The same turns and mirrors carry the whole set onto itself, and each row onto the other rows of its family. Which rows share a family with each named row? Give them in list order.
These 32 rows form 4 families of 8 rows each.
Lenir: [-2 2 17 -4 1 1 1 -20 11 11 -12 4 -3 10 0 1 5 12 8 4 12 10 -10 -2 -14 -16 14 -9 10]
ninog: [6 -3 -1 -8 7 12 -5 -14 3 4 -11 -2 -1 -3 6 10 3 4 -1 5 13 5 -4 11 2 -13 16 -4 0]
posa: [2 2 13 -4 -3 -7 0 -14 8 10 -14 10 -1 7 6 13 9 11 -6 4 15 0 -7 2 -14 -3 8 -6 9]
ladut: [2 -10 -9 2 -4 2 3 -10 -8 15 -12 -3 -16 -1 -3 2 20 12 10 3 -6 9 6 -2 -2 -13 8 -6 -18]
naze: [-1 -7 4 0 -6 -4 21 -15 -7 9 -14 3 -18 -1 -4 4 18 6 21 -1 -7 -2 -2 6 -12 1 6 -9 0]
duruk: [4 -10 -4 2 -11 -9 -5 -5 -7 15 -11 -7 -18 5 -5 2 16 9 8 0 -1 12 10 3 -7 -16 16 0 -14]
Zegof: [-1 4 6 -5 4 8 -3 -24 12 7 -5 -2 -7 9 2 -1 0 -3 10 7 9 9 -3 6 -3 -20 15 -2 5]
birib: [3 3 13 -1 -3 -3 4 -11 15 12 -9 6 -7 9 -2 11 3 13 -4 0 19 2 -8 3 -12 -7 21 -9 6]
Siv: [-11 0 3 -8 4 8 -2 -17 14 1 -13 -18 -4 3 3 11 4 11 -8 -6 11 -3 -2 2 -5 -8 9 -11 4]
Fidi: [9 -3 -1 -8 2 1 -6 -16 6 2 -4 4 0 4 6 13 6 0 1 5 15 5 1 6 -3 -15 16 -2 2]
Gunur: [-4 12 12 -4 -4 6 2 -13 20 11 -10 0 -12 5 -3 9 -3 -2 -7 5 9 -5 -4 12 -6 -4 17 -2 3]
ruver: [-9 1 -2 3 -12 0 4 -12 -3 19 -16 -7 -21 1 -4 -1 17 7 5 3 -13 -2 0 0 -7 5 2 -6 -15]
kame: [4 -4 10 2 -10 -18 11 -12 -11 12 -9 0 -16 -2 -3 -2 12 9 8 2 -2 1 5 3 -15 4 16 0 -9]
gam: [-8 -6 0 1 -3 4 18 -12 -3 6 -13 -10 -17 -7 -4 12 14 5 22 -8 -8 5 10 1 -14 -9 11 -9 -7]
Gukuv: [-1 12 16 1 -3 10 3 -16 18 15 -16 2 -8 5 0 4 -4 -1 7 10 5 8 -7 4 -11 -12 9 3 3]
Leze: [-1 13 6 1 -1 7 1 -14 13 10 -17 -4 -8 1 7 14 -4 -1 -5 2 8 -7 -7 7 -2 2 7 1 -1]
rar: [-9 -3 6 -2 -14 -9 3 -5 0 16 -20 -9 -23 5 -9 -3 14 6 -1 7 -11 -1 7 8 -10 -1 4 1 -9]
Danaf: [-9 9 9 -2 -5 7 1 -9 17 8 -17 -1 -3 0 4 13 -2 -4 -7 7 7 -3 1 8 -12 -1 5 1 3]
Kopi: [-9 -1 9 -11 3 6 3 -12 22 1 -9 -9 -7 7 -7 8 1 9 -6 -1 12 0 1 5 -8 -15 18 -10 4]
befu: [2 -4 0 8 -6 -6 14 -13 -12 14 -10 2 -14 -4 -1 0 15 12 12 1 -4 2 0 -5 -11 5 9 -7 -15]
kovig: [-7 5 14 -1 -1 7 5 -19 23 5 -9 -13 -7 10 -3 3 -1 7 7 -1 9 6 -1 -5 -13 -15 8 -7 6]
Vubug: [8 -8 4 6 -3 -13 9 -10 -15 10 -16 -1 -10 2 -6 -1 17 9 12 4 -2 5 -3 4 -11 5 15 -4 -8]
gelab: [-11 -10 0 -4 -2 -7 12 -2 -3 0 -15 -14 -15 -4 -9 -3 4 4 8 1 -5 5 15 2 -14 -8 13 -2 -13]
matos: [-12 -7 -4 -4 0 3 12 -12 -6 5 -14 -12 -14 -7 -6 -2 13 8 10 1 -12 1 9 -4 -9 -3 8 -8 -17]
punip: [-11 -2 -3 0 -10 5 9 -7 0 17 -24 -2 -25 3 -5 9 18 2 16 0 -13 1 1 7 -9 -7 1 -6 -4]
gaki: [5 -1 4 -6 5 6 0 -10 13 7 -7 5 -8 5 -1 10 0 3 -1 5 17 6 0 11 -1 -20 23 -4 1]
ruso: [4 -9 -3 3 -11 4 7 -16 -5 17 -9 -5 -21 2 -2 9 25 6 20 -3 -7 5 4 9 -5 -12 7 -7 -4]
fubom: [-11 -2 2 3 3 -3 12 -10 -3 3 -20 -22 -13 -2 -9 5 10 4 7 -1 -10 4 14 3 -11 -4 11 -2 -15]
nav: [-7 -4 1 -8 -2 7 -3 -10 19 -2 -8 -15 2 5 0 12 3 4 -3 -4 12 2 6 0 -11 -13 9 -7 3]
rozek: [4 -13 -5 6 -2 -2 0 -11 -10 11 -11 -16 -12 4 -8 2 21 8 9 1 -2 12 9 8 -3 -13 13 -4 -12]
sobu: [-5 4 5 5 -8 -7 4 -7 -3 16 -28 -8 -19 7 -10 5 16 5 4 6 -13 1 -1 4 -10 5 6 0 -10]
subak: [9 0 8 -2 0 0 2 -10 9 9 -18 3 0 4 6 14 7 19 -3 -1 16 1 -14 -2 -8 -4 11 -8 4]

Which other rows belong to the same family as gam? Lenir, naze, Zegof, Gukuv, kovig, punip, ruso
Which other rows belong to the same family as fubom? posa, Fidi, Danaf, Vubug, nav, rozek, sobu
Which other rows belong to the same family as duruk? ninog, Siv, kame, Leze, rar, gelab, subak

The same turns and mirrors carry the whole set onto itself, and each row onto the other rows of its family. Which rows share a family with each named row? Give them in list order.
These 21 rows form 7 families of 3 rows each.
veb: [27 8 -21 -2 4 13 -14 -2 5 2 -18 -6 17 -4 -22 -7]
bili: [23 8 -16 -12 -8 13 6 -12 8 -10 -5 -11 -3 6 -1 -1]
zigiz: [19 5 -26 2 -13 -2 -1 -12 7 10 -7 2 12 -17 -10 5]
kufi: [32 7 -19 2 0 13 -7 2 1 5 -21 -6 9 2 -22 -4]
foril: [23 -2 -28 0 -8 1 3 -13 15 8 -6 2 17 -17 -11 1]
satuf: [29 7 -20 1 2 11 -10 1 8 2 -18 -14 12 -2 -24 -7]
Dav: [20 1 -26 -1 -13 -3 7 -11 14 12 -6 -2 16 -16 -8 -3]
repe: [29 7 -21 -5 5 13 -11 -2 0 7 -19 -7 10 1 -22 -5]
zim: [25 7 -18 -10 -6 15 7 -19 4 -8 -3 -9 2 2 3 -2]
sina: [22 1 -25 -3 -13 -1 3 -16 14 7 -4 3 18 -16 -6 -3]
Sizo: [21 6 -21 0 -14 -5 4 -15 11 8 1 -2 9 -16 -10 0]
vegil: [26 5 -16 -14 -5 16 5 -15 5 -11 -5 -5 0 6 -2 -6]
muges: [30 5 -15 -8 -11 16 4 -18 8 -6 -2 -5 -1 7 -2 -5]
terav: [25 7 -19 -8 -11 15 3 -18 8 -2 1 -10 -4 7 -3 -9]
vati: [24 9 -21 -7 -5 14 4 -8 8 -5 -6 -7 -8 8 -2 -10]
Mafe: [34 7 -22 -4 5 12 -13 -2 7 -1 -21 -11 11 -3 -19 -6]
zupo: [18 1 -25 -3 -14 -2 -3 -16 13 12 -1 -1 13 -13 -15 6]
gov: [26 9 -20 2 -3 11 -9 -1 10 6 -23 -7 16 0 -22 1]
peg: [17 2 -29 0 -13 0 -5 -16 14 10 -6 1 15 -15 -8 3]
debis: [27 7 -20 -3 -13 14 3 -13 7 -9 -3 -5 -6 4 1 -5]
neb: [28 5 -22 -7 0 11 -11 -1 6 9 -21 -8 11 7 -22 -5]

Which other rows belong to the same family as muges? repe, peg
Which other rows belong to the same family as zim? foril, Mafe
Which other rows belong to the same family as kufi? zigiz, debis
Which other rows belong to the same family as Dav? bili, satuf
Which other rows belong to the same family as sina? veb, vegil

